In the data rows, zero lies at 4.5, halfway between 4 and 5.
Here are some points, one per row:
[6 5 7 7 2 4 2 4 5 6 2 7 2 3 2 3 2 7 7 6 2 2 3 2 5 4 2 3 4 5 1 8]
[3 2 3 6 2 5 7 2 6 7 2 6 3 7 3 7 3 7 6 8 6 5 2 5 5 3 3 3 3 4 3 6]
[6 7 2 6 3 7 1 2 3 7 8 2 6 7 4 2 2 3 3 2 4 7 7 2 2 5 2 7 6 3 4 7]
[6 5 4 3 6 3 5 6 6 3 4 6 6 3 5 6 2 3 6 2 6 6 6 6 4 5 5 3 3 6 3 4]
[6 3 6 3 6 5 3 3 3 3 5 4 5 3 5 6 4 6 6 4 4 4 5 3 5 4 4 3 5 4 5 3]
[5 6 6 4 5 2 6 5 3 4 4 6 6 3 5 3 3 3 2 6 6 4 4 3 3 6 3 5 5 6 6 3]
[5 3 6 5 7 2 6 2 2 6 3 5 6 3 7 6 2 6 6 2 4 7 6 7 3 7 4 4 2 6 7 7]
[5 6 6 4 6 4 6 3 5 7 3 5 7 3 6 5 4 6 5 3 3 6 6 4 3 5 6 4 3 6 6 5]
[6 4 5 3 6 4 3 6 3 4 5 5 5 3 5 5 3 6 5 3 6 5 5 3 5 3 3 3 6 5 5 3]
[2 6 7 3 6 6 7 5 2 3 6 7 3 2 5 3 2 3 2 6 5 3 6 3 2 2 4 7 6 4 6 5]
[6 5 6 3 7 3 3 3 6 6 4 4 7 3 6 4 6 6 2 5 2 5 3 4 3 6 6 3 3 6 3 4]
[4 3 6 4 6 5 2 7 4 5 6 5 4 3 6 6 4 6 2 4 6 4 4 3 4 3 6 3 6 6 5 3]
[7 7 7 4 5 3 7 2 2 7 4 5 7 3 4 2 7 6 2 6 3 3 3 2 3 6 2 6 4 5 7 3]
[5 3 5 2 7 3 2 6 5 3 6 5 2 5 6 7 3 6 6 2 6 4 7 3 6 4 5 3 5 3 6 2]
[3 3 2 4 6 6 7 6 6 3 6 4 6 6 7 3 7 3 3 6 6 6 7 6 6 6 6 7 5 4 6 3]
[6 6 4 3 5 3 6 7 6 3 3 7 7 3 2 5 3 3 5 6 6 6 6 3 4 6 2 6 4 6 2 3]
[3 4 3 6 6 5 3 4 6 3 3 5 2 4 3 3 7 3 3 6 6 4 3 6 6 6 2 5 4 3 3 3]
[2 6 6 3 6 7 6 6 4 3 6 6 3 3 6 7 2 4 7 6 6 3 6 2 3 3 6 3 6 4 7 6]
[2 5 3 4 6 6 6 3 6 6 3 4 4 4 7 3 7 2 4 5 6 6 4 6 6 6 3 6 3 3 6 3]
[3 8 4 5 3 4 2 7 2 2 3 2 8 8 7 2 3 5 6 2 3 2 3 3 4 3 6 7 6 2 3 5]
[3 4 3 6 7 6 4 3 7 6 3 6 3 2 2 3 4 6 3 3 5 3 3 6 6 5 2 5 4 2 5 6]
[6 4 6 3 4 2 5 5 3 3 5 6 4 6 6 5 3 6 4 6 7 6 5 2 3 6 3 4 3 3 5 3]
[4 4 5 5 3 5 4 5 3 4 3 5 3 3 2 4 4 7 6 3 3 5 6 6 6 5 3 5 6 3 6 6]
[6 2 7 3 2 2 7 3 3 3 6 4 3 8 2 7 5 4 6 3 2 7 6 2 7 2 7 3 7 8 7 5]
[7 5 5 4 6 2 4 4 3 5 4 5 6 4 5 4 7 4 3 6 7 5 3 3 3 6 3 3 4 6 3 3]
[7 6 2 7 6 2 6 6 6 3 6 2 5 2 6 7 7 2 4 6 2 3 4 6 5 2 2 6 7 2 6 7]
[3 3 6 5 3 6 3 3 6 4 3 6 3 6 3 2 6 3 5 5 6 3 5 7 6 6 6 4 3 5 4 3]
[5 3 6 5 3 6 3 3 4 4 6 5 3 3 7 4 4 6 3 6 7 3 4 3 2 3 6 3 7 4 5 3]
[3 7 2 3 7 3 7 7 6 3 5 2 7 8 7 2 7 3 3 6 7 3 4 7 7 3 8 7 6 2 4 2]
[7 5 6 3 7 3 5 3 3 6 3 3 6 4 5 4 6 6 3 4 7 6 4 3 3 6 6 3 3 6 3 4]
[6 5 3 4 6 5 6 6 6 4 6 3 7 5 6 5 7 3 4 6 6 6 6 7 7 6 5 6 7 3 7 3]
[4 8 2 6 2 7 2 2 4 7 8 1 2 4 1 1 2 6 2 5 6 8 7 2 2 7 2 1 3 7 2 7]
[7 4 2 7 6 2 7 7 4 3 6 2 2 2 6 7 7 6 6 3 2 5 5 4 1 2 1 7 7 2 6 7]
[6 5 3 4 6 5 5 5 2 5 3 3 4 3 3 3 7 3 7 5 6 4 3 7 6 5 3 6 4 2 3 5]
[7 2 5 4 2 2 6 6 3 3 7 2 4 6 1 7 7 5 7 3 3 3 7 2 2 3 7 7 6 7 7 7]
[5 3 2 4 6 3 2 7 7 3 6 7 6 5 6 6 2 5 6 5 6 5 6 5 3 3 6 3 3 6 2 3]
[2 7 3 6 6 6 4 2 6 7 8 2 2 5 6 2 5 2 3 5 6 7 5 7 6 5 3 6 5 7 4 4]
[5 6 3 7 4 6 7 2 6 7 8 2 2 6 7 3 6 3 4 6 6 7 4 6 6 5 2 6 4 6 3 3]
[7 7 2 6 2 6 5 2 4 7 7 2 3 3 5 7 5 3 6 4 2 7 6 3 3 2 4 7 7 7 5 6]
[2 3 4 6 6 5 6 3 7 3 4 6 3 3 5 6 4 6 4 2 2 6 3 7 2 4 3 6 4 2 7 6]
[3 4 6 4 3 6 2 4 6 6 3 6 3 6 3 3 4 3 2 5 6 3 4 7 6 7 3 3 3 4 3 5]
[3 7 2 6 2 6 2 2 6 7 8 2 2 6 4 3 4 2 3 6 6 8 4 7 2 5 2 5 4 6 3 3]
[3 4 7 7 7 6 6 3 5 5 3 5 3 3 3 3 4 6 6 3 6 6 7 6 6 5 6 6 3 3 6 7]
[2 4 5 5 4 3 5 6 4 3 2 2 7 7 6 4 4 3 4 2 5 2 3 4 6 3 6 6 6 2 3 4]
[4 4 4 4 2 3 5 6 5 3 4 3 3 3 3 6 6 3 3 4 3 3 6 5 5 6 6 7 4 6 5 6]
[6 2 3 5 7 3 1 3 7 7 4 3 6 6 7 7 6 7 7 4 2 5 2 6 2 6 7 2 3 6 3 2]
[3 3 6 3 2 4 5 6 5 4 2 2 8 7 5 6 6 2 5 3 2 3 5 2 5 3 6 5 6 4 3 4]
[6 6 5 4 6 3 4 6 6 4 3 6 6 3 5 5 6 4 2 4 5 4 5 3 4 6 4 3 3 7 3 3]
[4 3 5 3 6 6 4 5 5 3 6 6 5 3 6 6 3 5 5 5 4 3 6 4 3 2 5 3 4 5 4 3]
[2 7 7 6 3 6 3 3 3 5 2 2 6 7 3 5 2 7 6 3 5 3 4 5 6 2 4 5 4 2 3 6]
[3 3 6 5 6 6 3 4 2 6 7 3 3 2 6 3 3 6 2 7 3 2 3 2 3 3 6 2 7 2 6 2]
[3 3 5 3 5 6 2 4 5 3 6 6 3 4 6 7 3 6 6 6 5 3 6 3 3 3 6 3 5 3 6 2]
[3 3 6 6 3 7 3 3 3 7 7 2 3 2 7 3 4 6 3 7 3 2 3 3 2 3 7 2 6 3 7 2]
[3 3 6 6 7 4 3 2 3 6 6 4 6 3 6 4 4 6 2 6 2 2 3 4 3 4 6 3 5 6 7 3]
[7 5 5 3 6 3 5 2 6 5 3 6 7 4 6 5 6 6 6 6 2 4 5 6 2 6 4 4 3 6 2 3]
[7 6 6 2 2 5 3 6 3 3 6 6 3 6 5 4 6 3 3 7 6 3 6 2 6 2 3 2 6 2 3 3]
[6 7 2 7 3 5 4 6 7 7 2 5 4 2 4 7 7 4 4 7 6 2 3 7 4 3 2 6 6 2 3 7]
[3 3 6 6 2 6 7 3 4 7 3 7 4 8 3 2 2 6 3 3 7 2 2 6 7 6 5 2 2 2 2 5]
[2 3 6 7 2 3 2 4 2 4 3 7 2 2 2 4 2 7 5 2 2 3 4 2 6 2 2 3 3 7 5 7]
[6 6 5 3 5 4 5 6 7 3 5 6 6 5 5 6 3 3 7 7 6 4 6 4 2 4 6 4 3 6 3 3]
[7 6 2 4 6 4 6 6 6 3 3 7 6 7 3 6 6 2 6 6 6 3 7 2 5 6 3 4 3 7 2 3]
[3 5 3 5 3 5 5 6 4 5 6 6 5 4 5 5 7 4 6 4 3 6 6 6 6 6 6 6 4 5 6 6]
[2 3 6 6 3 2 6 4 4 7 3 7 3 7 2 7 2 5 4 3 5 3 3 5 7 3 5 2 6 3 2 6]
[3 4 3 3 6 6 6 6 5 3 5 3 6 6 6 2 7 3 4 6 6 6 5 6 6 6 6 6 5 4 6 3]
[3 4 6 6 2 5 3 4 6 5 3 6 3 2 2 4 3 6 6 3 2 3 4 7 4 5 2 3 4 4 6 7]
[6 7 3 6 3 3 6 5 3 4 7 3 7 7 7 7 7 3 6 3 5 4 3 3 5 3 6 6 5 2 3 6]
[7 6 2 2 8 2 6 6 5 2 3 7 7 5 2 7 3 3 6 2 5 7 6 7 6 6 2 6 3 7 2 6]
[7 2 2 5 5 2 6 6 2 3 3 3 2 6 6 7 5 4 4 3 2 7 2 6 6 2 7 6 6 3 6 5]
[6 7 7 3 5 6 6 6 3 3 5 6 6 3 3 5 3 2 3 6 6 2 6 3 5 5 3 5 4 6 4 4]
[4 7 3 4 2 6 2 3 6 6 7 2 7 7 2 3 6 2 5 6 6 2 3 2 6 5 3 4 4 3 3 4]
[3 4 5 2 2 6 3 5 4 4 3 6 3 6 3 3 6 6 5 3 2 4 5 3 6 7 6 3 4 6 6 7]
[5 3 6 3 2 3 2 5 3 3 3 6 3 6 2 3 6 5 6 3 2 5 5 3 6 6 6 5 6 6 6 5]
[3 3 5 6 5 6 4 5 5 3 4 6 3 6 3 2 4 5 3 2 5 5 6 6 6 6 6 4 4 5 7 6]
[3 5 4 6 4 5 3 5 6 5 4 6 3 3 3 4 3 5 3 5 6 5 3 7 5 5 3 6 4 3 5 7]
[8 2 1 6 3 2 7 6 3 5 3 2 2 3 4 7 3 6 6 3 2 7 2 2 6 3 7 7 7 4 6 6]
[3 3 6 3 4 5 4 6 2 3 4 5 3 6 3 2 7 2 5 2 3 6 6 3 6 6 6 4 4 6 6 4]
[3 3 6 3 2 8 3 5 6 4 4 7 7 7 2 2 7 2 7 5 1 3 6 3 5 6 7 3 3 7 4 3]
[7 3 5 4 7 3 3 3 5 6 3 2 6 5 6 6 5 7 5 2 4 7 3 7 2 7 6 3 3 6 3 3]
[5 6 3 3 6 6 7 6 7 3 6 2 6 6 7 3 7 3 3 7 6 5 4 7 6 6 4 6 6 3 5 3]
[3 6 4 6 2 6 3 6 6 6 3 6 3 3 2 4 3 6 6 5 2 3 3 7 3 3 3 5 4 4 4 6]
[2 2 4 6 5 5 7 2 6 7 2 5 3 5 6 7 3 4 4 7 6 6 3 6 7 2 7 5 3 3 3 7]
There is one direction along which these points spread out most. Take the direction at right angles to it along which they spread out most. Go by this last direction. How far along it is each point below, from 0 to 99? 50 is the average, and the first point above lies past it. One standard deviation of the points above along it is 16.
[4 4 5 5 3 5 4 5 3 4 3 5 3 3 2 4 4 7 6 3 3 5 6 6 6 5 3 5 6 3 6 6] >> 47
[3 3 6 5 6 6 3 4 2 6 7 3 3 2 6 3 3 6 2 7 3 2 3 2 3 3 6 2 7 2 6 2] >> 48
[4 8 2 6 2 7 2 2 4 7 8 1 2 4 1 1 2 6 2 5 6 8 7 2 2 7 2 1 3 7 2 7] >> 85
[5 6 3 7 4 6 7 2 6 7 8 2 2 6 7 3 6 3 4 6 6 7 4 6 6 5 2 6 4 6 3 3] >> 81
[7 6 6 2 2 5 3 6 3 3 6 6 3 6 5 4 6 3 3 7 6 3 6 2 6 2 3 2 6 2 3 3] >> 49
[3 4 7 7 7 6 6 3 5 5 3 5 3 3 3 3 4 6 6 3 6 6 7 6 6 5 6 6 3 3 6 7] >> 58
[4 3 6 4 6 5 2 7 4 5 6 5 4 3 6 6 4 6 2 4 6 4 4 3 4 3 6 3 6 6 5 3] >> 38
[5 3 6 5 3 6 3 3 4 4 6 5 3 3 7 4 4 6 3 6 7 3 4 3 2 3 6 3 7 4 5 3] >> 48
[3 6 4 6 2 6 3 6 6 6 3 6 3 3 2 4 3 6 6 5 2 3 3 7 3 3 3 5 4 4 4 6] >> 63
[2 5 3 4 6 6 6 3 6 6 3 4 4 4 7 3 7 2 4 5 6 6 4 6 6 6 3 6 3 3 6 3] >> 74
[3 7 2 3 7 3 7 7 6 3 5 2 7 8 7 2 7 3 3 6 7 3 4 7 7 3 8 7 6 2 4 2] >> 58
[5 3 2 4 6 3 2 7 7 3 6 7 6 5 6 6 2 5 6 5 6 5 6 5 3 3 6 3 3 6 2 3] >> 39
[3 3 5 6 5 6 4 5 5 3 4 6 3 6 3 2 4 5 3 2 5 5 6 6 6 6 6 4 4 5 7 6] >> 56
